One vector is turned by the same rotation once a step. Each row is the vector after some number of steps, and that number follows the row.
The counts run from 0 to 554.
[ 38.2 -19.6   3.7  -7.4  14.6  -7.7  -6.4  26.8  -6.3   4.3 -26.1   7.7
  11.3 -29.4  15.5 -20.3   5.6  19.1 -15.2 -26.2  -5.0 -28.9  11.4   9.9
  28.6  28.0 -14.1  -9.8  -7.6  19.7  25.2  -3.7  12.1 -19.5  25.0  -7.3
  -1.5  -7.8]
151
[ 16.6   2.4  -1.8  -9.8   0.2   2.4   9.9  11.6  -8.5   4.7 -11.9  -2.5
   3.3 -42.3   5.8 -39.7  44.8   0.7   1.6 -48.2  -1.1 -18.1  11.3   8.1
 -26.8 -13.4  -8.4  -2.7  22.5  -0.9   4.8   3.7  24.2 -14.3   6.6 -28.3
   2.2 -10.2]
437
[ 19.3  -1.6  12.6  -7.3  32.1  23.9 -42.6  14.0  21.8 -16.8   3.6 -31.9
   1.1   7.5  11.3 -25.7 -15.8  16.1  -0.1 -22.9  18.4 -12.0  11.5   7.3
  21.4  12.1  -9.5  -4.7   6.4   6.7  10.6 -27.8  28.7  -0.7   7.2 -28.2
  -7.1   2.2]
118
[ 37.8  14.7   0.5 -28.4   8.7  14.6 -17.6  22.7  19.3  -3.2  11.5 -10.5
 -22.5   2.3 -16.4  -3.2 -21.7 -34.8  -7.6  14.7  19.4 -15.3   2.1  -7.3
 -13.1  17.3  11.7  -3.1  29.2  17.4 -18.0  -2.8  -0.4   8.7 -44.1  -3.3
  13.7  -8.6]
528
[ 27.1  10.9 -10.8 -20.5  24.8   4.6  21.2  28.0 -19.4  14.2 -15.2  12.2
  10.8 -35.4  11.1 -20.1  35.0   3.7  -9.0 -26.8 -19.4 -33.2 -10.9 -12.2
 -30.7   4.3   0.7  -9.1  -6.7   5.2  -5.6  11.7 -17.7 -10.1   1.0 -24.8
  20.1  11.2]
464
[ 10.7  20.5   5.9 -27.2  31.9   9.0   9.8  17.9 -13.2  15.1 -13.3  13.1
   9.3 -40.3  16.5 -29.3  36.7  -3.4   0.8 -15.4  -5.7 -34.5  -8.7 -18.2
 -37.1  -1.5  -2.4  -1.7   3.1   5.9 -15.9  17.0  -3.4  -8.7  -1.2 -24.1
  14.6  -4.8]
466
[  8.6  25.4   1.2 -48.1  26.1  11.7  -3.8  27.4   7.9  -1.2  -1.9  -6.4
  16.7 -14.6  15.7  -5.9  15.0 -11.3 -10.5  10.1  -0.1 -13.1 -13.5 -33.8
 -34.5   6.9  13.2  -5.8  17.9   0.7 -34.1  22.4   0.6   4.6 -18.3   2.1
  23.0 -12.0]
496
[  3.6 -16.2  19.5  -1.0   8.0  18.7 -24.1  -4.5  -0.9  -0.1 -24.7  12.2
 -21.4   0.4  18.5 -45.4 -29.8 -20.5   7.8   0.9  19.8 -18.5  -6.5 -11.5
  21.7  16.6  -6.9  12.7   7.6  11.4  22.7   7.7  43.9  12.5  15.5  -8.9
  11.9  -4.0]
358
[  7.7  10.2  24.6 -28.5  34.7  10.7   3.2  22.5  12.6   8.9  -4.6 -22.9
  -5.6 -24.8   0.5   3.5  23.9 -26.3  12.4 -12.6  35.6 -15.5  15.2  -2.9
 -14.2  -7.4  -8.9  -0.3  21.8  -3.0  -6.7 -10.9 -22.7  -1.8 -30.0 -35.1
 -16.9  -4.5]
229
[ 35.5 -42.0 -10.7  15.0   1.6  12.9 -14.5  -4.8  -8.4 -10.9 -24.9  -9.7
 -23.9 -10.2   2.3 -21.7 -14.8  -5.7 -34.2 -19.4  -5.0   9.4  -7.3  -6.8
  19.6   7.5  -0.6   2.5 -33.7   4.9  29.8   0.7   2.9   5.9  22.6 -16.2
  25.6  11.9]
349
[ 21.5  -8.0  -7.9   0.0  -8.2  20.2 -25.6  20.4  16.3 -10.3  -9.3 -27.9
 -17.1  12.5 -21.7  11.6 -31.6 -40.2 -20.9  14.6 -25.6 -12.1 -12.1  -1.3
  -0.5  10.8  34.1 -15.7   3.4  11.0 -16.7  10.3  17.4   9.5 -17.2 -25.6
   8.2  -3.7]
306
[ 12.1   4.9  16.7 -21.2   5.6  24.3  23.5  20.8   7.1  24.5  -9.4  14.4
 -24.3 -22.7   8.0 -17.3  -1.3 -36.2  12.2   9.8  25.1 -36.0   7.0 -12.1
  -3.0   2.8   0.9  -6.6  25.7  15.2  -0.8   9.2 -18.4  16.5 -26.4 -19.9
  11.2  -9.6]
246
[ 14.0  -6.7  21.2 -16.8  -6.7  24.9  25.0  17.2  -9.2  26.0  -2.7  16.7
 -29.9 -25.3   2.7  -7.1   1.9 -41.1  13.2   9.5   0.2 -31.3  11.7 -12.8
   8.1   4.2  12.3 -14.9  20.0  22.5  -2.4  14.2 -22.8   8.7 -27.5 -14.6
   6.1  -3.7]
248
[ 24.0 -25.4  -7.1  -8.1   0.3  16.7 -16.8   0.5  -8.7 -14.5  -2.0  -9.7
  -0.9  10.7  -9.7  -7.7 -39.6 -17.5  -7.3  -9.5 -52.6   0.1 -14.3  -6.5
 -10.7   5.3  39.9  -3.1 -11.5   9.7 -12.5  17.8  33.6  15.2   8.9 -11.8
  12.6  13.8]
81
[ 33.8  10.1  -9.9 -36.7   2.6  -0.1  18.2  32.9 -15.3  -2.3 -11.4   1.0
  11.8   5.1 -13.6  12.7  -3.0 -29.1  11.5 -27.3 -31.8   0.6   9.1  -9.4
  -7.0  39.4   4.6  -5.1  41.3  -7.4   5.9   6.0   6.2  -3.1  -1.6   7.7
  -0.3  23.8]
192
[ 12.1   5.7  26.0 -27.1  28.0  17.2   2.8  29.2  18.3   9.4  -3.0 -17.1
 -11.6 -29.7   8.7   3.3  15.6 -22.3  16.4  -8.5  31.7 -16.3  21.2  -1.3
  -4.8  -4.4 -10.4  -5.1  23.8   2.8  -1.6 -14.4 -28.5   2.2 -30.0 -28.9
 -20.9 -10.9]
230
[ 23.3 -24.3  -3.7  -0.8  -6.0  26.8 -23.7  -9.8 -16.8 -17.9  14.1 -23.1
  -7.9  12.9 -13.1 -27.1  -0.4  -5.8 -16.3 -32.4 -39.2   5.7   4.5 -15.7
  11.5   7.6  12.5 -13.5   1.5   9.0   6.1   4.2  45.0 -10.4   6.4 -17.5
   1.7  17.9]
110
[  0.4  12.2  22.2 -41.9  54.6   5.4  -8.2  31.5  -3.4   8.4  -0.9 -10.4
  25.5 -27.1  17.9   8.2  20.7  -1.5   9.3   0.1 -10.1 -19.6  -7.5 -21.1
 -19.6   0.7   9.8  -3.3 -10.5   6.2 -27.2   9.5 -19.3  -9.5  -9.1 -22.4
 -10.9  -1.1]
481
[ 10.7 -14.7  14.7 -12.7   2.2  -7.5  -2.5  15.7 -11.0  -5.1  -0.3 -26.7
  12.5 -22.0  -8.5  -7.0  33.5  -9.1  12.2 -51.3 -18.3  -1.4  19.2  12.9
  -0.8  -6.8  -0.6  -5.4  22.7   9.0   1.6   5.6  42.9 -24.3   7.0 -30.5
 -33.3  -1.2]
422
[ -5.4 -37.6  15.6  -8.5  -2.4  20.3   4.9  -6.5   6.4   1.8 -15.7 -11.2
 -18.6 -43.7  28.1 -26.5   0.1 -12.3  -4.6   2.7  15.7   5.4  -4.0 -24.6
 -14.9 -31.6  11.8   6.8 -16.2   4.4  -5.1  21.8   5.0  32.0   5.1 -15.2
  20.3 -24.0]
44
[  0.9 -14.9  24.4 -11.6  48.4  -1.2 -30.4  13.4   7.8  -8.4 -35.2 -12.3
   8.5  -4.4  27.5 -12.2 -32.0   0.2  10.2  -6.4  15.8  -8.1 -11.1  -0.8
  20.0  15.5 -11.2  21.2  -9.7   4.1  17.0  -0.9  24.5   9.2  29.7 -19.3
  -7.1   0.7]
371
[  3.2  17.0  23.8 -36.3  18.8  27.6  11.4  19.6 -12.8  16.2   5.3  25.0
  -1.0 -26.0  31.4 -32.2  11.4 -13.3  30.2  -6.1   3.7 -23.0  11.6 -25.6
  -6.6   1.7   2.3  -4.1  29.5   8.4  -9.8  11.8  -1.8   4.0  -4.8   1.5
   4.3   0.4]
470
[ 28.3 -19.2   9.3   6.5   4.6  29.7 -30.6  17.2  11.4 -14.0  -0.8 -21.2
  -5.8 -12.7  10.8 -27.5  -8.9  19.1  -9.6 -27.9  -4.6 -14.5  23.7   9.2
  39.0  12.4  -7.5 -19.8   4.0   9.8  22.8 -23.3  19.4  -8.3  13.1 -18.7
  -6.2   1.4]
121
[ -2.5 -23.8  26.9 -15.2   6.6  14.3 -26.4  -2.6  -5.6   0.3  -1.0 -14.9
  -1.2 -25.9   9.6  13.7  -1.8 -41.4  -3.5  19.6 -27.8  17.3  -7.3 -30.5
  -7.9 -16.4  38.1  -3.2 -13.5   9.9 -22.5  29.0  -9.4   1.5 -16.4  -3.3
 -14.3 -15.5]
282
[ 14.4  18.3  15.9 -37.6   3.0  26.1  -2.6  39.3  10.2   6.3  10.6   2.3
   3.4 -12.0  17.4  -0.5  -7.7 -23.3  10.1  20.7  -6.4 -23.3  10.8 -18.3
   1.9  17.3  16.0 -20.0  40.3  14.5 -28.0  10.7   0.7   5.6 -27.6   8.6
   1.6 -17.7]
500
[  0.7  -2.1   3.3 -26.3  23.9  -0.6  -7.8  11.6  -0.3 -11.6 -35.2  -5.8
  14.5  12.4  16.8 -20.3 -25.2  -5.9   9.0 -12.4   2.4 -10.9 -16.8 -10.5
  -6.1  25.7  -7.1  17.2  22.7  -9.2   7.5  17.8  52.7  19.2  31.1  -5.9
  17.9   6.6]
385
[ 10.7 -21.8  -0.7   2.1  12.7   5.8 -25.0   6.6  12.7  -9.0 -29.8  -9.8
  13.6 -35.3  13.9 -14.5 -18.9   1.7 -15.7   3.5 -26.0  -9.9 -22.2   3.3
 -27.3 -14.3  25.0   0.9 -30.6   2.0 -15.4  16.7  24.5  16.9  17.2 -23.0
  15.3 -22.0]
70
[ 31.9  -9.9   7.2 -29.4  23.0   9.8  10.5  19.1   0.9 -13.6   8.6 -22.6
   6.2 -11.3   9.4  -6.0   5.3  11.0  23.4 -55.5  15.0  22.3  26.5   3.1
  -0.6  -1.9 -10.8   7.4  24.8 -12.1   8.2 -24.2  -0.2  17.1  10.1 -20.4
  -6.9  17.4]
428
[ 27.6 -22.4   8.5  -7.5  -1.1   6.5  -6.3   7.5 -18.7   3.7   2.3   3.5
 -15.4   0.2  -2.5 -40.4   7.4  -0.6 -11.2 -25.8 -10.3 -30.1  10.9  -4.2
  33.7  25.7  -7.3 -11.2  10.5  33.1  19.7   7.4  42.8 -24.4   8.9 -13.0
  -2.6   4.1]
137
[ 18.8  -9.2  13.6 -11.1   0.8  19.3 -31.3 -23.6  -7.6  -5.3  -6.9   3.5
 -36.4 -25.4  -3.1 -30.2   2.7 -44.1 -24.5   8.7  15.0  15.4  -3.9 -32.8
 -24.4  -7.4  -0.2  17.7   4.0   8.1  12.2   9.7  -6.1   0.6 -22.9   7.5
  16.3 -12.0]
552
[  7.2  27.2   6.0 -47.5  21.7  15.0  -3.4  29.8  12.1   0.4   0.6  -4.3
  12.5 -10.7  19.7  -4.5   7.9 -17.3  -2.9  17.8   3.6 -19.1  -9.2 -28.6
 -28.8   7.4   8.0  -7.0  26.2   2.8 -34.9  19.9   1.3   7.0 -19.1   4.6
  17.1 -16.1]
497
[  2.3 -18.9  23.4 -28.3  20.5  18.6 -28.2  -3.1   1.4 -11.0   2.7 -19.7
  -1.6 -17.5  16.1  19.5 -13.4 -33.5   0.5  14.5 -12.1  30.8  -8.0 -35.8
 -10.2 -18.0  34.7   3.1 -14.0  -1.5 -20.2  17.8 -20.5  15.7 -14.2  -2.4
 -10.7  -8.2]
284
[  0.4 -15.2   6.8  -6.2   9.1  13.2 -33.5  -5.1  15.3  -9.3 -24.5  -2.0
   9.3 -34.3  25.6 -24.9 -19.7  -0.5  -7.3   2.5 -12.2  -6.7 -20.3  -7.1
 -27.4 -22.1  21.5  10.0 -11.2   3.4 -13.4  14.4  34.5  24.8  17.4 -11.2
  15.8 -28.6]
72
[ 39.9   2.2  -6.3 -22.2  -3.8  13.3  18.9  37.8  -0.2  -6.7  -9.2 -18.8
   6.2 -21.2  -0.7  20.8  11.9 -14.5   1.5 -33.9 -20.0  18.5  25.6  -1.9
   3.7  21.2  -2.1 -15.5  29.1 -19.1  14.8 -15.5 -33.6   1.6  -2.9  -1.3
  -8.5  16.1]
206
[ -7.8 -18.6   7.2   4.7 -14.6  29.2  20.5  18.6   9.1  14.1 -15.4 -22.5
 -31.1 -14.4 -15.7  -9.5  -0.3 -49.5  -5.1   8.4 -11.6 -33.7  -3.5  -1.2
   8.7  -0.7   9.7 -14.4   3.0  14.3  -2.1  17.8   9.1  12.1 -20.0 -45.6
  13.3  -3.9]
24
[ 26.1 -21.4   9.0 -20.6  12.9 -11.3 -10.6   3.7 -20.1  -1.3 -20.4  10.3
  12.6 -37.5  25.1 -32.1  30.1  11.9 -13.8 -28.9  -3.4   2.8   5.7 -21.0
  -1.2   8.3 -15.5   4.3  -1.0   5.8  21.7  18.0  19.7 -21.6  28.9  11.0
   4.8  -9.1]
155
[ 17.7 -10.9  -7.0  -3.5  -9.4   0.9   0.7  37.5  15.9 -13.2 -33.4 -19.3
  24.5 -19.7  11.2  -3.4  -7.7   8.2   3.7 -34.1 -24.0 -11.3  10.2  22.6
  16.3  21.9  -8.4 -15.0  22.6  -8.1  15.6  -3.4  31.7   4.6  32.1 -15.8
  -7.2  -7.6]
404
[  6.7  -7.1   4.6 -10.3 -17.2  28.5 -33.6  -8.1  13.9 -16.0 -10.9 -16.0
  -6.5 -22.5  19.2 -11.5  -4.2 -31.6 -15.8  15.2  -7.4  28.0  -8.6 -27.7
 -24.1 -18.7  26.1  -1.3   7.2  -6.6 -14.2  20.9   9.3  20.4  -8.2   5.6
  15.5 -28.4]
298
